One turn moves each row of this set onto another row. After a few examples, where does it send each row asked below?
dabo: [  3   4 -16 -12   8 -12   3  25 -11  -7   7  -9  13 -34 -14  -7  40 -14
  24   5   8   2 -23   0  -1 -36]
Fezi: [-13  -7 -11  -1   2  40  17  20  -3  12 -12 -18   4  15 -11 -11  23  -2
 -27 -29  -3   3   2 -30  -1  12]
tafu: [ -5 -14  18  20   8   7  32  -5   1   4  21 -36  45  -6 -14  -4   2  -7
  -8  12   2  11  16   9  14  17]
Pigun: [-32 -14   6  27   3  26  25 -36  -8   4 -11   8  -3  20  -7 -14 -17  -5
   1  -4   3 -26   2 -20 -30   9]
lomo: [-26  11  14 -10  46   8 -21   3  -7  14 -19  13   9  -4  17  -2  17  30
 -10   8  -3   2 -12  11  -9 -26]
Geli: [-23  10  43   1  32  -2  -2  -2  -4  17 -13   3  -6   2  20   6 -15  27
 -15  22  -4 -31   7  16  -7  -5]
fupa: [-19  -7  -5   2  23  22  24  17  -5  -1   9  12  -6  17 -20  -4  20  -7
 -35 -39   2   0   9 -15  -6  -1]
dasok: [-34  22  13  -2  34   7 -28   3  -9  28 -13   9  16 -20   5   1   6  27
  -8  13   7   4 -11  17 -14 -17]
Zaz: [  1  -5   2 -24 -12  -3 -29 -25  -7 -23  13   0 -20   2  -7 -24  14  -8
  -2   0  -5 -24 -28 -15 -28  -6]
biku: [  1   2   1 -16  19  12  26   8 -30  26 -13  27 -10  -9  -1   5   1  23
  -8  10  -4   0  28  23  19 -21]
Lal: [  3  -7   5 -25   7 -10   1  -3 -27 -31   1 -25  -8  -9 -12 -22  12 -25
 -10 -21   9   3   0 -39 -14  -6]
meti: [ 15   3  35 -24  36  -2 -13 -11 -13  13  -5  11  -8  -2  21 -10  -8  21
   7  14  16 -10   4   8 -16 -34]
fof: [ -3   5  -9   3  -6 -21 -14  18   0  11  21 -37  32 -14   6   3  23  -4
  26   7  -1  -6 -26  -6   9 -13]
Gur: [ 10   8  12   4   8 -21  -2  28  10   0   1 -16  46 -19  -6   4  35   2
  10 -13  -1  -1 -20   2   6   0]
dus: [-18  12  22  33   0   2  43   5  -1  19  16 -15  28 -18 -13   3   0   0
  -7  18 -20   0   8  12  13  13]
buvut: [-22 -10 -32   1  11  36   5  18 -15   1  24  -4 -21   8 -12  -8  11 -16
 -24 -15  -8  -3  -4 -26  -2  -1]
Vefe: [ -7  -9   6  11  -6   6  22   0   1  30  24 -46  32  -5   0   5   2   1
  16  13 -10   2 -20  11  19  -2]
dopu: [ 31  -9  -6 -12  -4  -5   2 -28  18  -5   0 -25  33 -10  -1   5  -5 -10
  19   8   9  -3  -7 -10 -22  16]
lim: [-13  21   1 -21  -8 -12 -11  11 -32   7 -20  19 -26 -30   2  11   5  12
 -15  11   3 -18  21   8  -2 -10]
Depi: [-31  -5  -9  13  -7  22  38  13   8  26   8 -21  23 -12 -13  14  25   4
  -4  15  -4 -17 -11  23   5  -1]
dirom: [-24 -26  -8   9   1  25  17 -14 -14 -11  17  -9 -29  13 -14 -13 -20 -20
 -13   6 -11 -21   0 -21  -8  11]
rupet: [  1  33 -25   6   7 -17 -11  16   5   7  -1   4  32 -28  -2   4  32  -1
  10  -5  -9  12 -19 -13 -10 -12]
Dut: [ -2  19  -3 -27   8 -30  -2   9 -23  -1 -24  21 -16 -23   1  11   6  15
  -9  13  -9 -26  16  13   5  -8]
dok: [-21  15  45   1  17   2  -8  -4  -5  27 -11  -4  -1 -17   1   1 -21  25
  -5  34   4 -16   5  22 -11  -2]
fal: [-25 -22  22  16   3  28  21 -33 -20   6  35   6  -4  23  -7 -22 -12 -10
 -10   1  -1  -8  -5  11 -11  -1]
rofer: [-18 -10 -14 -12  14  -4   5 -30 -21   2 -29  34  -1  -8   4   9  -2  20
   6  17   0 -11  20  23  -9 -11]
pel: [ 33  -6  12  -4 -10  -2  16 -44   4   0   8  -4  22 -18  -3  -7   4  -1
  28  22  13  -5  10  -3 -23  -7]
gosa: [-11   8   4 -10   4  26  18   1 -34  32 -18  27 -22 -18  -6   8  -7  16
 -10   9   6  10  25  16   4 -17]
palu: [-21 -20   4  22   4   6  27 -16 -12  -8  -5  -4  -3  25   0  -7 -31 -28
   0 -17  10 -15  10 -27 -18  15]
ref: [  4 -15 -19 -15  -3  14  -8   3 -16 -21  22  -8 -33   1 -12 -21   5 -23
  -6  -2   3 -19   1 -36 -10  -6]
punu: [ 24 -18  18   0   7 -20   9 -24  12 -13  -6 -11  39 -15  -5   1   3  -2
  36  -2   7  -3 -19   9 -14   0]
lige: [-29  -3  -7  -3  -4   3  -6 -25 -27   0 -31  34 -15 -18  -2   7  -7  11
   2  19   7  -8  20  13 -18 -14]
Nuv: [ -9  13   2  -1  18  37  27  16 -17  28   8  -9  -7  -3 -12 -20  27   6
 -31 -27   0   5  -4 -26  -4 -12]
mezi: [ -8  22   4   4   0  21  -7  37 -15  17  27   4 -11  15  -8 -21  19  -5
 -22 -19 -14  -8 -20 -10   4  -4]
dagek: [-18 -25  13   0  10   9  35 -22  -2 -19   1  10 -22  20 -23  -3 -14 -13
 -20 -22   1 -21   6 -14 -22  15]
gekar: [ 12  14  25 -15  21   3 -27  -7 -11  24  -5  10   3 -18   5 -10  -9  21
  13  22  24   0   5  12 -21 -31]
gef: [  6 -10  25  21   9   0  40   0  11  21  12 -16  46  -7  -1  16   4   4
   7 -10   4   0 -11  20   6  13]
Zovit: [ 10  -7   3 -19  11  -5   1   6  -4 -29  -3   9 -25   7 -25 -18  14 -17
  -9 -31   3 -15   5 -31 -20  -8]
Dak: [  8  19 -10  11  16 -16  -7  35   2  -2  -2 -16  34 -11 -13  -2  11 -17
  15  -5 -10  17 -19 -17   8   6]
gipa: [  7 -21   2   6 -12  -6  -2 -24   8   7  11 -31  29  -3   1  -5  -4  -2
  46  21   3  -8 -23   0   1  -8]
Zudeg: [  0  10  12 -10   5 -24  -7  -6 -26 -21   5  -5 -20 -15  -8 -28  10 -16
  -7 -12  11 -26   3 -38 -30 -14]
kipe: [ 10 -13   4   4 -12 -11  30 -16   3   2   7  -8   0 -13  -3   7 -17 -17
  40  23  11 -34 -15   7 -17  -5]

pel -> Zudeg
gosa -> dok
Where do these go?
Lal -> Dak
punu -> Zovit
Dut -> lomo
mezi -> Depi
buvut -> Vefe

